Here are some points:
np.array([-18, -43, 44, 57, -11, 9, -13, -9, 18, -5, -49, -17, -38,
          17, 6, 22])
np.array([-19, 0, -29, -23, -63, -34, -4, -82, 12, 12, -21, -1, -10,
          10, 29, -3])
np.array([-8, -33, 4, 48, -67, -6, -47, 33, 22, 4, -67, -34, -25,
          15, -4, 64])
np.array([-7, -6, -19, 13, 5, 38, 14, 28, 19, 6, 9, 30, 19,
          -1, 12, 14])
np.array([-37, -13, -22, 49, -56, 0, 36, 7, -7, -69, -18, 23, -65,
          23, -3, 29])
np.array([-18, 5, -3, 46, -32, -20, 13, -14, 16, -39, 27, -19, 50,
          -18, 24, -10])
np.array([4, 36, 26, -31, 34, -13, -14, 12, 34, -15, -8, -20, 39,
          45, -14, -39])
np.array([-18, -43, 37, 29, 6, 12, 22, 19, 0, -7, -9, 7, -5,
          -65, -14, -2])
np.array([0, -5, 15, -41, 13, -3, -5, -54, -12, -48, -55, -41, 82,
          10, -26, -12])
np.array([-7, 10, -1, 29, -58, -8, 13, 33, -4, 3, -10, 28, 2,
          35, -18, -12])
np.array([64, 13, 25, -7, -5, 5, -9, 7, -11, -5, 5, 18, 45,
          -26, -31, 0])
np.array([-17, -11, 34, 48, -11, -52, -4, -24, -8, 14, -5, 43, 34,
          31, -24, 52])
np.array([-12, -16, -19, -45, -21, -6, -2, -16, 2, 6, 47, -31, 11,
          16, -39, -64])
np.array([-60, -12, 20, 5, -57, -2, 2, -34, 26, 50, -21, -12, -12,
          -41, 64, -3])
np.array([32, 0, -10, -19, 54, 10, 49, -74, -44, 26, 50, 6, -11,
          2, -5, -5])
np.array([38, 21, -2, -22, 48, 54, -28, 9, -46, 5, 87, 10, -44,
          13, 3, -26])
np.array([26, -23, -33, -3, 45, 13, 40, 36, -7, -17, 65, 39, -9,
          -32, 19, 13])
np.array([-37, -78, 8, 127, -127, -99, -17, -11, 62, -49,
          -127, -37, -66, 50, 46, 105])
np.array([76, 4, 23, 7, 12, 8, 24, -5, 11, 34, -48, 35, 6,
          -46, 9, -15])
np.array([-33, -21, 12, -14, 4, -49, -22, -13, 1, 15, -58, -20, -21,
          -4, 11, 25])
np.array([-5, 9, -20, -84, 30, 40, 12, -19, -35, 30, 60, 3, 31,
          6, -27, -68])
np.array([-10, -16, 28, -82, -3, 11, -44, 8, 37, -15, 26, -32, 16,
          26, 3, -19])
np.array([20, 38, -8, 27, 0, 3, 46, -8, -14, -18, 65, 45, 18,
          17, 14, 35])
np.array([-36, -53, -18, 1, -36, 7, 17, -8, 42, -14, -32, -17, 3,
          -1, 12, -12])
np.array([-10, -20, -6, 24, -53, -56, -61, -29, 39, 3, -61, -22, -77,
          -15, -1, 45])
np.array([-11, 13, -8, -60, 7, 17, -25, -14, 30, -6, -19, 38, -20,
          28, -15, -12])
np.array([16, -8, 27, -59, 27, -38, 8, 13, 18, -20, 19, -26, 8,
          -7, -7, -16])
np.array([8, -12, 17, 116, -3, -28, -22, 11, 39, -39, -57, 13, -16,
          42, 22, 75])
Then 16 other points, each followed by its number:
np.array([-14, 6, -10, 42, 45, -8, -4, -31, -15, 43, 72, -19, -26,
          29, 7, 0]) 0
np.array([11, -57, -43, 127, -60, -18, 40, 74, -2, -29, -38, 74, -65,
          6, 15, 117]) 1
np.array([22, 2, -7, 60, 9, 2, -40, 19, -26, 32, 7, 36, 5,
          -10, 23, 18]) 2
np.array([-3, 2, -22, 16, -58, -11, -20, -29, 10, -17, -58, -8, 14,
          8, 43, 24]) 3
np.array([-8, 47, 7, -127, 86, 38, 5, -5, -127, 47,
          127, 30, 25, 1, -28, -47]) 4
np.array([12, 29, -39, -68, 74, 19, 7, -6, -64, 17, 127, 76, -16,
          -45, -40, -16]) 5
np.array([-78, 1, 6, -21, 5, 37, -52, 32, -15, -21, 14, 54, 28,
          -2, -13, 32]) 6
np.array([-64, -19, 16, -26, -48, -2, -12, -71, 57, -34, -95, -95, 38,
          5, -4, -63]) 7
np.array([69, 103, 31, -127, 127, 82, 24, 41, -58, 28,
          127, 111, 49, -7, -30, -89]) 8
np.array([17, -25, -34, 63, 24, 52, -7, 41, 32, -24, -36, 36, -1,
          -11, -28, 11]) 9
np.array([-45, -11, -3, -29, -6, 2, -1, 16, 9, 43, -80, -4, 33,
          4, -3, -24]) 10
np.array([4, 2, -5, 80, -31, 9, 17, -26, -3, 0, -22, -35, -15,
          25, -3, 9]) 11
np.array([7, 45, 9, 35, 32, -7, 50, 13, -4, -11, 12, -9, -10,
          -13, 17, -15]) 12
np.array([-38, 17, 9, -36, 51, -30, -3, 16, -34, -14, 30, -7, -23,
          -77, 11, -25]) 13
np.array([40, 39, 4, -127, 127, 62, 19, 43, -61, 42,
          105, 39, 54, -65, -56, -14]) 14
np.array([-41, 9, 11, -55, 11, 6, -6, -61, 21, 17, -89, -66, 67,
          -28, 2, -57]) 15
Which three of these numbered points are nearest to each point below, looking only along the 2 directions in which the first points spread most? Their numbers follow each, nearest first.
np.array([20, -11, 11, 48, -19, 6, 5, 35, -23, -16, 13, 51, -57,
          34, 4, 47]) > 9 2 11
np.array([31, 14, 0, -28, 77, 21, 37, 50, -43, 59, 127, 84, -22,
          -49, -7, -30]) > 5 14 4
np.array([-53, -35, 18, -77, 5, 5, -51, 12, 23, 23, -50, -60, 76,
          16, -45, -32]) > 15 10 7
np.array([30, -2, 1, 20, -54, 34, -31, -43, -9, -15, 10, 24, -14,
          -19, 7, 21]) > 6 2 11
np.array([-19, -32, 2, -23, -66, 20, -43, 8, 42, -7, -76, -78, 30,
          -37, -33, 6]) > 7 10 3
np.array([-4, -19, -12, -4, 18, -43, -5, -11, 41, -10, -35, -43, -25,
          -8, 35, 36]) > 3 11 10
np.array([-7, -16, 22, -8, -22, -52, -36, -20, 21, -19, -25, -63, 36,
          -18, -27, -11]) > 10 3 15
np.array([16, -31, -11, -69, 55, -9, -57, 22, -5, 16, 10, -26, 12,
          17, -31, -42]) > 13 10 6
np.array([6, 31, 8, -127, 84, 94, -12, -1, -41, 44,
          123, 18, 34, 1, -40, -118]) > 4 14 8
np.array([-13, 4, 0, -20, -19, 3, 6, -37, 11, 28, -26, -13, -64,
          -11, -11, -9]) > 10 6 3
np.array([-12, -12, -13, 127, -32, -65, 41, 65, -7, -12, 21, 43, -32,
          11, 29, 80]) > 1 9 11
np.array([30, -14, -26, 36, 43, 20, 11, 27, -27, 50, 49, 50, -14,
          -27, 10, 13]) > 12 0 2
